Small tables with named rows and columns. After each table, cells are looked up by row and column.

Table Gof
|  | Mulipi | Diteti | Vut | Zovuge | Kole | Noz | Gef | Vurit |
|---|---|---|---|---|---|---|---|---|
| Dirimut | 43.22 | 45.84 | 46.42 | 46.96 | 50.61 | 48.30 | 54.49 | 43.62 |
| Kav | 44.60 | 44.68 | 45.86 | 44.87 | 44.94 | 43.73 | 44.30 | 44.77 |
| Sifises | 43.45 | 44.81 | 46.03 | 45.16 | 46.70 | 44.09 | 46.09 | 43.94 |
| Suro | 45.26 | 45.41 | 45.53 | 45.98 | 47.08 | 47.12 | 49.09 | 44.92 |
| Vef | 62.34 | 1.86 | 58.34 | 45.40 | 16.80 | 30.57 | 81.00 | 81.41 |
| Kupu | 62.64 | 90.07 | 26.66 | 53.19 | 25.73 | 83.66 | 47.90 | 52.97 |
| Bebufu | 45.72 | 44.83 | 45.61 | 45.05 | 45.97 | 45.20 | 45.48 | 44.87 |

What is the Gef of Sifises in Gof?
46.09
What is the Mulipi of Suro in Gof?
45.26
What is the Diteti of Sifises in Gof?
44.81
What is the Mulipi of Kupu in Gof?
62.64
What is the Noz of Sifises in Gof?
44.09
What is the Vut of Sifises in Gof?
46.03
What is the Gef of Bebufu in Gof?
45.48
What is the Noz of Bebufu in Gof?
45.20
What is the Vurit of Dirimut in Gof?
43.62
What is the Gef of Dirimut in Gof?
54.49
What is the Vurit of Suro in Gof?
44.92
What is the Noz of Dirimut in Gof?
48.30
What is the Vut of Vef in Gof?
58.34
What is the Zovuge of Suro in Gof?
45.98
What is the Mulipi of Kav in Gof?
44.60
What is the Mulipi of Vef in Gof?
62.34
What is the Zovuge of Kav in Gof?
44.87

Tem.tsv
	Pamere	Rebon	Bobubi	Gasi	Rik	Lis	Bov
Kage	630	519	504	559	307	598	514
Zufefig	597	485	520	584	321	591	523
Mulenaz	482	451	449	523	479	555	436
Zegef	515	132	354	584	580	640	359
Gera	498	502	504	516	508	518	494
Figopok	482	485	481	529	479	542	436
Suf	712	502	512	578	350	542	562
Rokiv	614	502	512	559	321	598	514
Gimit	515	401	394	492	493	591	436
Zunip	663	535	481	529	278	610	533
Duv	811	367	481	651	407	506	552
Vadag	729	519	512	578	364	530	572

What is the Bobubi of Zegef in Tem? 354
What is the Pamere of Figopok in Tem? 482
What is the Gasi of Zunip in Tem? 529
What is the Rebon of Zegef in Tem? 132
What is the Pamere of Duv in Tem? 811
What is the Rik of Zufefig in Tem? 321
What is the Lis of Gimit in Tem? 591
What is the Rebon of Gera in Tem? 502
What is the Rik of Suf in Tem? 350
What is the Lis of Rokiv in Tem? 598
Row with the largest Gasi: Duv

Table Sugi
cols = Gome, Mepu, Pupag, Gad, Savadag, Tafase, Fum, Gog, Ror, Fuzoza
Viluzik: [422, 463, 341, 454, 338, 458, 397, 610, 438, 100]
Kiru: [418, 478, 421, 449, 492, 349, 471, 297, 428, 137]
Keleris: [409, 419, 475, 367, 485, 442, 481, 463, 415, 269]
Pokotid: [393, 383, 449, 453, 421, 496, 414, 514, 442, 711]
Guf: [392, 309, 485, 393, 446, 426, 488, 363, 422, 890]
Fopa: [432, 408, 453, 412, 500, 459, 441, 366, 425, 775]
Divi: [442, 424, 415, 404, 473, 441, 461, 364, 430, 421]
Tobo: [374, 447, 495, 410, 528, 482, 460, 515, 424, 249]

What is the Ror of Tobo in Sugi? 424
What is the Mepu of Tobo in Sugi? 447
What is the Fum of Fopa in Sugi? 441
What is the Tafase of Kiru in Sugi? 349
What is the Ror of Kiru in Sugi? 428
What is the Tafase of Keleris in Sugi? 442
What is the Gog of Guf in Sugi? 363
What is the Pupag of Viluzik in Sugi? 341
What is the Gog of Pokotid in Sugi? 514
What is the Gad of Keleris in Sugi? 367
What is the Mepu of Kiru in Sugi? 478
What is the Savadag of Divi in Sugi? 473
What is the Fum of Viluzik in Sugi? 397
What is the Ror of Keleris in Sugi? 415
What is the Fuzoza of Divi in Sugi? 421

Table Laked
columns: Zomif, Guvir, Mige, Zumele
Zikiba: [83, 129, 102, 102]
Diz: [125, 46, 65, 73]
Tupe: [135, 26, 93, 201]
Sivoze: [68, 76, 93, 73]
Sevutu: [76, 78, 81, 77]
Tok: [43, 69, 75, 71]
Ratod: [77, 90, 91, 83]
Zat: [115, 65, 68, 131]
Kibesim: [85, 79, 86, 89]

Mige of Sevutu is 81
Zomif of Diz is 125
Mige of Zikiba is 102
Mige of Tupe is 93
Zomif of Zikiba is 83
Zumele of Tok is 71
Guvir of Sivoze is 76
Zumele of Sevutu is 77
Mige of Zat is 68
Zumele of Diz is 73
Zumele of Kibesim is 89
Guvir of Kibesim is 79
Zumele of Zikiba is 102
Guvir of Diz is 46
Zumele of Tupe is 201
Guvir of Zikiba is 129
Zomif of Zat is 115
Which row has the largest Zomif? Tupe

Rin:
         Mapaged  Kanerok   Dis
Difu        0.79     0.73  0.23
Busoz       0.65     0.81  0.57
Sile        0.76     0.55  0.78
Ziridos     0.77     0.72  0.77
Datis       0.58     0.26  0.44
Mes         0.53     0.59  0.64
Filaf       0.27     0.72  0.25
Badolos     0.69     0.49  0.77
Pas         0.45     0.36  0.47

What is the Dis of Sile in Rin? 0.78
What is the Kanerok of Datis in Rin? 0.26
What is the Dis of Filaf in Rin? 0.25
What is the Mapaged of Busoz in Rin? 0.65
What is the Kanerok of Ziridos in Rin? 0.72
What is the Mapaged of Datis in Rin? 0.58
What is the Mapaged of Difu in Rin? 0.79
What is the Mapaged of Filaf in Rin? 0.27
Which row has the largest Mapaged? Difu

Seko.csv
,Sikal,Zib,Zifof
Bomak,13,25,177
Dedam,114,128,25
Populik,217,210,182
Viz,35,64,123
Tar,202,212,188
Livevab,166,178,191
Tivok,85,66,194
Kos,71,82,77
Levo,203,226,172
Gimufo,210,218,205
Fot,35,37,197
Dazogep,91,74,40
Gasodi,184,216,207
Gezup,78,62,158

Zib of Bomak is 25
Sikal of Fot is 35
Sikal of Gezup is 78
Sikal of Populik is 217
Zifof of Dazogep is 40
Sikal of Dedam is 114
Zifof of Dedam is 25
Zifof of Populik is 182
Zib of Kos is 82
Zifof of Kos is 77
Zifof of Tivok is 194
Zib of Tivok is 66
Sikal of Viz is 35
Which row has the largest Sikal? Populik

Table Sobe
	Bor	Livopul	Levuna	Kolugem	Fubep	Zol	Ronek	Rudevud
Linosil	152	97	85	118	93	186	133	61
Fadofib	98	48	110	45	133	72	146	178
Molu	142	165	101	129	226	50	88	126
Kunama	97	118	37	221	122	113	173	130
Gike	152	174	155	218	178	51	147	115
Vedafid	110	43	154	44	82	111	167	159
Tamaraz	93	84	77	203	76	122	189	142
Mukori	96	168	119	224	136	72	158	196
Litiri	80	126	65	79	129	159	86	211
Tul	152	96	122	133	195	31	160	94
Lub	116	154	41	146	219	76	93	134
Paz	103	161	150	206	141	50	161	203

What is the Zol of Molu in Sobe? 50
What is the Rudevud of Litiri in Sobe? 211
What is the Kolugem of Lub in Sobe? 146
What is the Livopul of Tul in Sobe? 96
What is the Bor of Mukori in Sobe? 96
What is the Kolugem of Litiri in Sobe? 79
Row with the largest Livopul: Gike

